In the data rows, the value 50 means zero.
Here are some points, each followed by its number:
[56 50 53 61 50 53 50 50 50 56 56 50 50 54 80 78 61 54 50 50 65 64 76 60 50 57 81 50 53 50 80 50 50 59] 0
[50 52 53 71 50 50 50 50 50 58 99 52 52 97 75 85 50 58 50 62 50 63 65 50 85 87 50 50 50 51 86 99 50 50] 1
[64 51 53 50 70 66 51 50 97 50 50 50 99 50 50 71 57 50 71 72 64 68 50 50 50 50 50 72 79 69 50 53 53 50] 2
[70 50 50 50 51 50 50 58 79 50 50 63 65 50 88 75 59 50 51 65 57 55 50 50 57 50 50 50 81 59 50 65 50 50] 3
[50 52 50 50 50 50 50 50 50 63 51 52 51 50 50 50 59 68 50 50 64 53 71 67 72 50 81 50 50 56 58 50 55 50] 4
[60 54 54 50 63 50 50 54 75 76 58 93 61 50 50 70 50 54 50 50 50 50 56 50 50 72 50 50 50 62 50 57 50 50] 5
[58 50 50 53 52 50 74 51 50 50 50 50 50 50 74 76 62 56 50 54 66 72 59 55 57 52 57 65 65 70 76 50 50 50] 6
[63 50 50 73 50 50 72 50 50 53 50 50 50 69 52 50 50 50 50 50 80 64 72 53 64 70 84 50 54 53 91 50 50 88] 7
[50 50 95 62 61 92 56 54 66 50 50 50 50 50 60 59 50 50 57 51 84 80 50 94 50 50 50 75 93 53 50 55 83 53] 8
[57 50 50 74 50 51 61 50 50 50 50 50 50 60 51 69 53 55 50 50 76 73 74 61 50 55 56 50 52 50 66 56 50 50] 9
[50 99 99 50 51 84 50 50 50 50 50 50 51 50 52 52 50 51 65 50 58 65 50 50 56 53 55 81 72 50 50 50 60 50] 10
[50 66 72 52 50 50 55 69 50 50 50 50 53 50 50 50 50 51 50 50 50 56 50 68 50 50 73 50 57 50 50 50 82 60] 11
Which five points above are nearest to each new point by angle, seen from the average point of the numbered points? Their numbers follow each, nearest first.
[50 50 55 50 62 78 55 74 51 56 50 56 50 53 50 56 50 50 63 50 60 65 50 53 50 52 70 56 60 50 50 50 70 50] : 11 10 8 4 5
[57 50 52 50 76 51 50 50 91 64 56 82 56 50 55 65 50 56 51 50 50 50 59 56 50 80 51 50 50 62 50 50 59 50] : 5 2 3 4 11
[50 51 59 50 50 50 61 68 60 50 59 50 50 50 76 53 54 50 50 64 63 80 50 58 75 81 50 51 57 50 70 64 50 50] : 1 6 3 7 0
[80 50 50 58 50 50 99 75 51 59 50 50 50 86 50 67 50 50 50 50 58 52 50 51 50 77 61 50 59 53 54 51 63 99] : 7 11 9 1 5
[78 55 61 52 53 52 50 50 50 50 50 50 53 50 73 56 50 50 58 55 94 92 62 52 50 50 50 50 99 52 50 58 70 63] : 8 3 6 2 9
[70 84 50 50 70 54 50 71 83 69 81 99 50 61 50 54 93 67 70 63 50 50 99 50 50 82 86 78 50 50 50 89 50 53] : 5 1 4 2 3
[50 50 71 51 50 60 60 50 50 50 50 50 50 51 56 58 59 50 50 58 64 75 50 99 50 50 50 60 72 50 52 73 62 52] : 8 11 10 9 4
[56 88 50 53 99 90 99 99 69 57 50 84 55 51 57 63 80 68 99 90 50 50 50 50 50 50 50 99 64 99 50 64 50 56] : 2 10 5 6 3
[50 68 52 64 50 50 77 51 50 56 50 50 52 50 58 58 51 50 51 50 70 52 50 58 71 68 58 50 62 50 52 50 52 50] : 4 11 7 9 6
[50 50 71 50 50 61 50 51 64 50 50 50 50 50 95 50 59 50 50 50 78 61 50 73 50 50 50 50 84 50 50 52 50 64] : 8 3 10 11 6
[50 50 50 50 50 50 61 50 50 50 50 50 50 62 50 50 59 54 50 53 92 93 56 51 50 53 61 50 64 50 65 57 50 56] : 9 7 6 4 0
[52 50 50 83 51 50 55 50 51 50 66 50 56 82 84 55 57 60 50 50 85 99 67 59 62 54 51 50 75 51 99 50 50 68] : 7 9 0 1 6
[50 80 53 74 52 58 94 59 50 50 50 50 50 50 53 50 58 51 50 50 63 68 50 50 59 84 50 50 78 50 50 54 50 51] : 10 9 7 6 11
[50 79 50 80 53 75 61 51 50 50 50 50 55 56 50 50 50 50 50 57 62 56 50 50 60 50 50 50 69 50 50 71 58 63] : 10 11 9 8 7
[50 72 50 60 51 53 60 60 50 67 50 61 57 83 50 60 50 56 50 50 50 52 50 56 52 50 73 50 50 51 53 51 62 50] : 11 4 5 7 10
